In the rows, 128 means zero.
A state moves one step at a time under one of 6 hidden systems, and each row is a state written as 22 numbers. Each run below is a few steps of one system.
L, run 1:
[[152 151 129 127  98 128  68  71 139 131 182 150 161 103 102 105 154  98
  152 160 141 104]
 [108 154 113 144 133 133 101 151 152 171 178 164 144 155 108 131 113 126
  191  69 113  95]
 [136 105  94 172 160 160 146 155 120 114 119  98 125 139  95 169  54 159
  159 109 136 103]
 [129 105 134 167 141 139 141  63 102  92  94  98 123 107  85 114 112  81
  140 147 191 135]
 [122 147 148  97 130 135 122  88 122 135 143 199 119 177 127 105 129  55
  151 146 171 121]
 [175 140 128  88 126 143  89 142 110 145 183 167 166 160 125 171  83 145
  149 148 112  96]
 [139 104 119 181 110 129 111  99 124 162 171  84 172  97  71 155 115 154
  171 124 109 122]
 [ 75 122 104 204 128 152 147 106 170 141 133 133  89 140 101 112 117 107
  179 116 164 120]
 [141 142  92 123 159 164 109 149 121  74 125 157  98 148 135 120  73  91
  131 126 194  96]
 [188 125 136  90 151 120 108  97  68 113 125 125 184 128  84 126 110  75
  144 119 134 110]
 [121 125 181 135 121 125 149  71 127 176 141 160 159 171  85 146 121 129
  188 145  97 123]]
R, run 2 (11 x 22):
[[116 149 181 123 114 132 106  95 137  84 116 183  96 162 110 103 141 156
  140 141  96  67]
 [135 168 164 104 146 107  97 171 126 145 143 143 152 121 155 185  80 129
  115 100 187 152]
 [126  75  69 151 136 152 182 137 117 179 146  80 152 117 118 137 139 111
  142 148 109 177]
 [126 119 117 144  88 137 110  81 144  74 122 127  84 139 120  81 156 168
  124 158  95  73]
 [121 188 169 104 141  99  75 143 131 111 125 164 132 111 147 126 116 102
  115  77 188 122]
 [140 100 110 133 176 147 182 177 116 183 129 129 165 126 103 162 121  81
  153 127 110 166]
 [145  94 112 139 100 142 149  82 125  98 115  93 112 162 117 125 117 195
  137 177  83  95]
 [ 87 173 161 118  95 103  70  86 125 110 144 142 112 109 164 105 125 137
  102 106 194 136]
 [131 122 110 134 160 140 136 196 145 175 155 169 135 103 121 143 155  50
  130 125 132 159]
 [187 101  94 123 137 137 154 139 130  97 108  86 145 156 102 134 132 164
  156 145  63  79]
 [ 76 161 172 129 112 110 107  56  98 106 113 110 131 133 139 108 101 176
  135  87 162 127]]
T, run 3:
[[101 137 129 153 118 126  82 149 109 111 152  95 139  87 110 112 151 187
  133  57  88 104]
 [ 99 123 108 194 162 139 159 152 159 130  76 132  95 101  89 113  99 108
  147  83 115 107]
 [163 129 119 125 156 137 161  95 132  86  73 124 117 152 119 131  77  86
  138 167 189 114]
 [161 123 172  75 110  94 113  65  73 140 137 129 170 151 120 133 141  90
  124 138 154 151]
 [ 96 123 155 127 102 132 109 135 126 203 203 179 143 145 124 153 146 134
  147 132  97 150]
 [ 93 153 105 168 122 166 109 155 175 122 172 111 125 106 153 149 112 207
  145 148 129 122]
 [117 137 104 167 141 126 119 122 135  70  98  57 125  78 115  90 161 137
  133  92 149 119]
 [150 103 110 140 150 122 136 129 111 114  93 151 103 145  77  97 126  43
  144  86 135  92]
 [172 137 147  96 140 128 136 101 114 145 112 176 150 167 115 159  45 112
  143 155 130 103]
 [105 143 191 110 117 117 145  75 113 162 140 115 179 127 142 158 132 167
  136 168 135 180]
 [ 65 110 128 161 102 147 109 141 134 149 199 120 104 131 141 129 191 137
  136 125 155 170]]
G, run 4, 11 rows:
[[175  75 143 138  98  86 114 146 136 139 136 138  94 143  89 143 194  66
  115 125 126 119]
 [158 147  89  98 101 105 129 129 160 160 135 132 131 181 164 148  67 183
  133 120 102  93]
 [ 62 171 152 130 161 178 125 124 112 135 151 144 175  80 135 105 137 166
  146 135  95 153]
 [123  90 154 181 140 120 132 160 130  84 110  90  85 123  91 144 185 105
  134 103 169 133]
 [171 114  58 103 110 108 140 117 126 129 100 111 105 149 165 127  56 116
   90 129 161 124]
 [126 158 145  88 134 142 125  98 117 160 131 186 174  89 127  88 138 102
  119 166  67 132]
 [124 121 200 141 125 105 132 149 145 116 135 127 114 181 101 162 201 146
  167 108 119 115]
 [105 114  84 140 118 142 136 145 116 141 148  90 111 153 166 164  57 180
  123 111 172 149]
 [112 135 101 156 133 153 111 115 129 145 129 140 144  24 114  88 124  97
   97 153 110 147]
 [172 139 145 119 123  80 124 134 170  90  89 124 105 150 114 106 198  94
  136 109 123  87]
 [131 129 106  66 143 145 154 139  86 122 130 134 135 207 173 141  80 159
  135 122 128 125]]
R, run 5 (11 x 22):
[[108 100 157 124 132 154 120 137  60 130 160 109 143 115 139 179  98 156
  101 148 165 185]
 [143  76  81 160  63 107 112 102 145 174 176 110 103 125 112 123 158 105
  120 145 125 136]
 [140 190  92 111 127 131 100 120 189 102 134 151 138 121 146  72 160 127
  150 135 109  74]
 [113 161 176 131 197 149 122 180 102  85 109 123 158 104 108 145 131 130
  150  81 145 129]
 [126  63 121 163 129 127 167 127  91 159 114 111 103 169  88 169  71 120
  141 101 133 138]
 [137 131  91 114  85 136 127  48 140 138 129 145 119 133 152  99  78 138
  107 197 132 119]
 [129 164 167 111 131 132  90 126 143  98 156 137 151  83 146 120 199 105
  115 173 171 153]
 [142 103 125 130 143 122 122 195 124 137 168 121 129 173 103 153 188 104
  169  77 116 117]
 [120 133  87 132 127 145 129 117 112 142 128 126 142 143 118 117  54 184
  153  89  69  83]
 [ 93 153 151 177 134 139 124  85 142 117  95 119 127  54 123 127  76 145
  108 154 171 148]
 [144  97 119 138 132 125 150 138 145 115 121 130  85 152 131 135 167  48
  119 161 202 154]]
Q, run 6, 11 rows:
[[153 140 125 116 107 117 112  41 100 110 119  78 171 104 129 122  84 161
  124 154 151 128]
 [ 90 140 155 139 125 126 141 107 157 140 134 142 131 116 117  80 230 102
  152 137  96 141]
 [146 128 113 107 133 138 108 219 147 129 164 175  95 173 150 168 116 140
  120 116 118 102]
 [133 135 100 143 132 128 122  95  97 137 118  75 172  92 116 141  42 165
  135 101 139 129]
 [ 92 114 142 170 134 125 168  93 149 117  82 115 100 106 103  83 191  83
  133 137 134 149]
 [152 129 138  76 119 126 101 168 125 106 145 194  81 180 162 137 136 104
   94 144 147 109]
 [156 141 128  99 131 131 107 104  83 159 160 106 212 107 117 153  79 156
  143 126 108 136]
 [101 115 140 191 133 128 175 119 180 138 106  87 122 117  97 126 190 139
  169 140 107 140]
 [108 139 106 120 107 131 104 163 158 102 136 170  50 165 179 117 115 139
   95 121 164 106]
 [145 135  95  96 139 138  93 116  62 142 146 126 184  75 122 113  76 105
  107 104 125 137]
 [156  99 156 156 154 114 179 122 139 123  83  96 144 130  70 134 184  95
  164 137 100 128]]
L, run 7:
[[136  73 146 106 139 109 173 116  62 150  85 132 122 153 101 126 130  74
  108 103 105 153]
 [152 132 171 115 117 128 156 102 168 142 109 172 119 145 136 153 124 136
  117 225 110 132]
 [113 173 136 115  99 130  70 116 143 132 196 117 163  96 172 136 149 170
  124 150 161 149]
 [109  94  72 143 111 126 114 175 116 161 179 109 117 136 119 115 169 122
  141  59  99 129]
 [151 110  96 166 140 126 163 154 166 109  61 127  82 124 102 124  92 136
  123 122  89  80]
 [114 178 166 124 169 131 139  95 124  83  66 117 151  77 139 111 105 120
  114 140 176 145]
 [106 123 172  73 142 125 138 126  73 134 152 139 146 181 147 128 182  94
  138 114 156 171]
 [169  83 123 104  76 109 122 129 121 156 155 147 104 182 133 162 120 161
  105 160  79 111]
 [130 142 111 170  99 126 100 109 172 157 142 120 145  36 121 126 109 158
  105 160 103 132]
 [ 80 160 105 161 160 148 133 170 170 122 144 114 129 109 135 101 186 109
  168  89 154 143]
 [142 115  99 102 146 122 144 161 107  74  91 109  87 197 143 118 111 139
  129  76 137  89]]
A, run 8 (11 x 22):
[[140 127 185 148 105  85  82 130 144 147 129 177 102  90  95 139 150  71
   97 115 152 127]
 [147 159  89 139 151 131 143 172 193 172 153 123 158 144 144 174  91 132
  175 127 153 129]
 [105 114 105 124 127 175 132  94  82 101 164  87 159 145 120  99 150 185
  164 142  87 119]
 [108 102 157 157 109 107  95 116 100 104 105 156  70 113  86  94 149  89
   99  80 129 103]
 [147 164 108 130 160 124 140 155 169 156 101 163 134 112 141 156  46  87
  127 124 172 129]
 [151 125 129 106 151 168 151 100 102 116 154  90 197 139 124 149 133 156
  167 195 120 144]
 [118  82 162 138  77 101  98  97  99 122 159 132  86 169  96 118 188 119
  129 105 127 115]
 [103 162 106 150 118 113  98 156 170 179 140 179 103 103 145 130  69 113
  114  81 142 117]
 [140 150 104 146 180 176 146 140 136 114 127  91 194  74 113 136 110 153
  163 162 108 130]
 [142  84 137 130 126 126 143  93  90  74 113  97 106 184  88 107 179 108
  156 120 134 103]
 [103 137 135 105 108 115 104 119 109 157 132 203  86 156 149 118  70  94
   97  97 159 124]]
Q, run 9, 11 rows:
[[136 130 169 123 126 104 169 142 168 137  73 136 119  98 142 133 166 149
   89 172  68 144]
 [118 165 151  85 139 120 114 183 131  94 123 114 126 123 196 148 142 191
   85 126 139 146]
 [ 96 108 103 105 130 127 150 141  67 146 126  76 154 110 155 110 136 170
  100  86  84 170]
 [133  89 138 143 121 101 169 153 134 135  63 123  88 102 120 125 144 137
   74 128  62 136]
 [144 165 168  81 135  91 125 150 135 100  73 133 118 112 181 142 113 154
   65 131 146 141]
 [101 133 142  75 151 138 156 130  69 129 122  92 181 112 167 118 156 155
  106 130 109 189]
 [125  73 147 132 108 118 161 162 115 138 114 108 103 133 126 145 176 173
   95 139  53 146]
 [137 152 140 112  99  76 118 152 161 137  91 124 105 105 176 144 102 185
   65 114 109 128]
 [106 160 114  96 166 134 154 148 109 120  91  97 166  70 175 100 136 139
   92 118 119 175]
 [126  78 143 109 144 135 165 171  77  90  93 103 105 142 129 125 179 146
   93 121  82 143]
 [136 118 174  94  93  72 128 125 109 147  92 133 109 142 153 154 103 177
   70 107  94 136]]
G, run 10 (11 x 22):
[[124 123 121 123  90 117 123 114 157 187 159 206  99 175 121 121 119 108
  141 134  85  98]
 [121 178 171 130 131 141  98 158 170 114 160 139 150 121 147 168 127 210
  149 153 119 111]
 [ 99 122 105 154 151 141 133 139 101 112 146  43 162  98 125 130 155 145
  151  84 165 163]
 [126  85  64 163 125 146 137 118 119 112  99 135  69 115 103  83 105  72
  107 118 137 106]
 [187 164 157  82 134 106 114 112 144 104  82 181 132 123 136 125  97 108
   99 168 120  90]
 [129 145 176  77 145 116 154 117 107 158 147 125 192 174 137 149 170 126
  169 127 121 161]
 [ 76  72 126 181 100 157 137 128 113 159 181 123  91 165 106 156 133 156
  153 129 128 144]
 [130 146 112 174  99 118  73 132 165 117 134 122 103  57 131 139  79 159
   89 125 157 110]
 [153 178  87  99 160 112 123 142 156 116 112 106 171  90 149  80 166  81
  138 104 142 123]
 [141  92 109 101 153 164 171 133  95  89 113 137 114 199 112 102 159 110
  156 144  90 100]
 [127 109 193 127 123 128 126  99  76 124 106 150 121 142 103 172  53 167
  109 139 122 123]]
A, run 11, 11 rows:
[[146  97  95 156  89 135  96 113 126  82 117 129  66 120 117 118  85 160
   88 146 124  78]
 [153 193 141  99 144  89 108  86 139 129  96 133 177  90 129  99 116  82
  134 105 160 120]
 [124 114 151 115 178 165 170 180 116 147 152 152 152 164 117 163 166  92
  169 153 123 161]
 [128  78 126 145  80 130 113 122 105 118 154 111  83 175 127 164  92 201
  114 133 120 108]
 [104 162 128 145  94  91  96  57 142 158 119 125 143  65 126  82 119 119
  114 101 133 131]
 [132 143 113 148 184 165 144 188 170 126 136 150 140 100 113 126 171  69
  159 150 141 136]
 [165 102 100 105 136 145 130 153  94  80 135  99 120 197 132 156  97 173
  144 121 128  91]
 [ 99 129 166 107  99  98 121  48  74 153 106 143 143 119 118  94 102 132
  108  99 101 136]
 [110 133 167 174 143 139 138 151 179 157 126 176 108  82 108 152 146  77
  125 168 155 159]
 [169 126  71 133 126 140 120 155 157 103 164  72 134 161 151 166 111 161
  156 147 177 115]
 [116 122 105  88 106 123 111  79  68 134 152 115 161 138 124  69 152 134
  138  87  78 117]]
T, run 12 (11 x 22):
[[ 75 164 136 138 156 148 134 173 158  90 103 133 104  80 164  95 170 152
   99 125 121 141]
 [166  90  95 127 161 127 140 200 107  84  97  95  97 127 125 141 138  93
  100  99 152 126]
 [187  94  88  94 103  90 152 100 111 151  85 126 121 154 124 115  90 104
   99 127  87 106]
 [122 159 180  82 121 116 149 100 149 154 104 191 132 138 158 119 136 128
  104 184  92 139]
 [103 137 162  97 143 141 133 192 119 125 162 127 132 144 181 169 169 161
  108 145 150 180]
 [126  80  60 140  97 127 118 169 109 137 157  70 108 107 149 126 143 161
   88 104 107 148]
 [149 128  88 148 107 108 124 131 181 118  86 143  84  92 123  81 142 119
   97 133  78  82]
 [158 173 149  82 179 116 155 163 154  87  64 156 130 152 149 120 133 105
  130 128 130 107]
 [136  93 141  72 154 132 171 143  47 133 109 113 153 163 145 151 113 124
  103 126 120 173]
 [116  74 138 134  69 112 131 112 117 178 144 146  88 128 139 145 128 147
   71 165  96 162]
 [127 173 116 126  96 103 104 155 214 141 144 143 104 111 186 128 160 148
  102 152 143 131]]

Which system made each of these runs?
run 13:
[[103 117 139 150 179 148 167 199 132 159 100 177 108 122 105 144 113  92
  131  98  97 135]
 [178 135 138 118 152 123 161 130 151  78  86  79 138 148 143 170 117 151
  133 179 171 129]]
  L
run 14:
[[106 175 167 124 152 106 136  88 113 105  80  83 165 120 136 127  93 174
  146  82 157 133]
 [ 52  99 145 136 135 152 173 126 100 152 129 145  99 139 141 104 176 100
  118 131 130 190]]
  Q
run 15, 2 rows:
[[123 185 163  82 161 117 153 107 142 116 107 126 179 132 153  96 192 110
  159 138 132 147]
 [109  63 134 124 122 155 148 144  72 112 159 120  90 204 119 144 164 131
  139 131 134 141]]
  G
run 16:
[[162 178 126 104 149 121 130  91 149  95  96 141 143 175 128 122  72 126
  169 125 158  73]
 [105 137 187  97 157 137 139  81  54 139 124 126 193 113 112 126 122 113
  139 125 134 170]]
  T
run 17 (2 x 22):
[[ 79 108 127 121  95 125 114 165 103 176 168 140 103 131 167 145 120 180
   87  94  98 161]
 [141 124  78 155 101 101 123 151 177 158 113 115 111  54 142 114 128 138
   75 126  88 128]]
  R
run 18:
[[119 125  83 138 139 140 171 148 166 195 113 162 122  99 150 127  95  83
  104 161 122 167]
 [177 125 124 103 121 145 131 127 151  75 133 110 129 145 152 138 171 149
  118 224 136 121]]
  T
run 19:
[[109 130 134 183 150 167 117 119 132 111 111 162 100  79  94 133  62  97
  120 151 174 122]
 [157 115 135 123 124 110 100  97 106  98 143 105 129 139 112 125 164  58
  138 124 217 139]]
  Q
run 20, 2 rows:
[[101 119 144 180  67 120  79  74 148 144 163 144  91 101 111 130 113 143
  117 147 156 123]
 [155 171  78 125 141 129 107 159 197 127 152 146 128 114 154 117 146  69
  138 142 183 122]]
  R
run 21:
[[171 161  99 111 147  94 107 148 141 156 131 122 179 124 110 126 113  90
  165  58 122  99]
 [ 93 138 138 159 179 172 190 108 130 132  97 118 161 128  99 129  99 155
  187 143  96 130]]
  R
run 22 (2 x 22):
[[ 84 134 164 111 107 113 150  73 119 111 118 106 104 174 170 118 159 145
  123 146 188 170]
 [116 121 107 114 109 131  70 155  94 146 193 154 123  95 143 115 151  82
   90 106 162 155]]
  T
run 23:
[[ 76 161 148 159 121  98 104 102 124 127 117 103 132 115 118 108 114 160
  152  33 144 115]
 [ 88 115  91 165 180 177 172 145 119 144 107 136 124  87 112 106 108  73
  133 126 140 160]]
  A
run 24:
[[ 92  98 104 124  83 120 117 154 131 172 166 161  75 131 165 114 165 117
   78 123 115 160]
 [204 126  76 103 131 116 110 172 138 136 120 124 153  79 134 145  89 123
   87 142  94 109]]
  Q
run 25:
[[130  97 129 140 136 163 146 110  97 133 125 177 106 177  83 140  59 124
  157 139 101  88]
 [159 149 140 121 107 130  96  73 129 122 142 123 155 105 139 158  66 153
  114 192 177 132]]
  R
run 26 (2 x 22):
[[124 172 153 142 160 158 121  81 129  60 100 112 147 106 117 120  94 147
  156 159 178 108]
 [145 114 133 112 142 128 118  91  76 110 139 113 148 138 109 120 146  49
  141 126 204 152]]
  G
run 27:
[[127 155 128  83 158 128 107 179 107  86 148 120 142 157 151 110 190 113
  146  74 149 122]
 [145  70  92 141 164 173 173 171  86 131 120 120 121 155  97 157  82 125
  141 132  98 125]]
  G
run 28, 2 rows:
[[ 71 125 113 126 148 197 113 162  75 123 175 143 139  97 148 125 104 170
  111 135 111 154]
 [162  83 115 190  93 100  92 133 142 127 130  95  99  72  79 147 129 118
  101 120 134 113]]
  R
run 29:
[[ 67 164 143 113 140 154 111 104 104 131 156 146 149  86 156  85 166  99
  118 139 165 178]
 [177  72 121 145 117 120 110 184 131 107 149 125  90 147  92 152 188  87
  122 129 129 110]]
  G
run 30, 2 rows:
[[173 130 145 165 149 121 117 182 174 141 118 152 126  81  98 185  99  93
  118 151 152 125]
 [167 114  75 107 141 124 177 101 126 110 111  54 156 179 140 124 136 121
  167 139 154 132]]
  R
run 31, 2 rows:
[[107 149 130 108 144 144 140  79  97 114 148  84 191 151 119  94 173 144
  193 111 118 130]
 [ 85  91 170 153 102 130 119 127  96 131 142 170  66 182 101 143 112 155
  128  97 112 106]]
  L
run 32 (2 x 22):
[[141  92 125 119 168 161 161 173 106 147 129 185 117 150  97 133 144  55
  138 144 101 132]
 [193 118 141 101 106 112 115 104 112 108 126 105 156 154 110 162  95 186
  134 158  88  86]]
  R
run 33 (2 x 22):
[[145 158  88  82 121 142 119 141 138 124 162 115 171 142 164 106 159 184
  143 143  63 104]
 [ 88 138 135 168 144 140 124 170 132 125 118 122 126  97 103 124 121 189
  142  69  60 100]]
  Q
run 34, 2 rows:
[[123 117 168 164  83 102 113  55 143 123  96 151  80 118 104 127  94 131
  101 159 149 113]
 [133 180 120 128 137 120 101 121 173 147 159 131 160  98 151 134 136  81
  145 140 209 155]]
  A
run 35, 2 rows:
[[122  57 114 160 110 110 152 162 104 139 101  97  83 111 106 130 154 134
   84 102  77 143]
 [167 146 140  96 112  68 134 127 155 123  58 141 101 121 162 131  95 130
   67 128 128 118]]
  Q
run 36:
[[148 144 181 138 123  53 135 152 186 156  93 138 112 145 122 168 145 113
  129  88 141 126]
 [ 74 156  91 125 143 162 175 134 156 162 146 110 144 151 186 131 110 173
  154 145 136 167]]
  A
run 37 (2 x 22):
[[142 142 147  80 164 162 117 121  82 112 154 159 184 121 110 102 176  80
  149 157 110 134]
 [124  92 175 141 117 130 116 163  96 138 163 139 117 175  95 187 121 181
  145 104  92 111]]
  T
run 38:
[[168  99 117 112 110 145 141  97 116 147 132 167 119 182 111 154  60 129
  137 181 107  98]
 [137 164 143 107 104 128  91  74 129 121 166 103 179  99 158 136 127 164
  124 185 166 151]]
  R
run 39, 2 rows:
[[146 137  55 131 167 157 129 202 138 129 153 102 153 129 143 152  90 136
  153  97 138 116]
 [111  96  98 168 140 157 143  80  82 100 100  77 137  90  85  93 102 137
  139 118 112 121]]
  R
run 40, 2 rows:
[[154 108  70 133 173 144 163 164 115 124 117  93 139 161 117 146  94  84
  163  93 169 129]
 [137 100 116  92 116 162 137  68  66 127 136 157 138 162 116 107  85 134
  128 172  86 110]]
  A
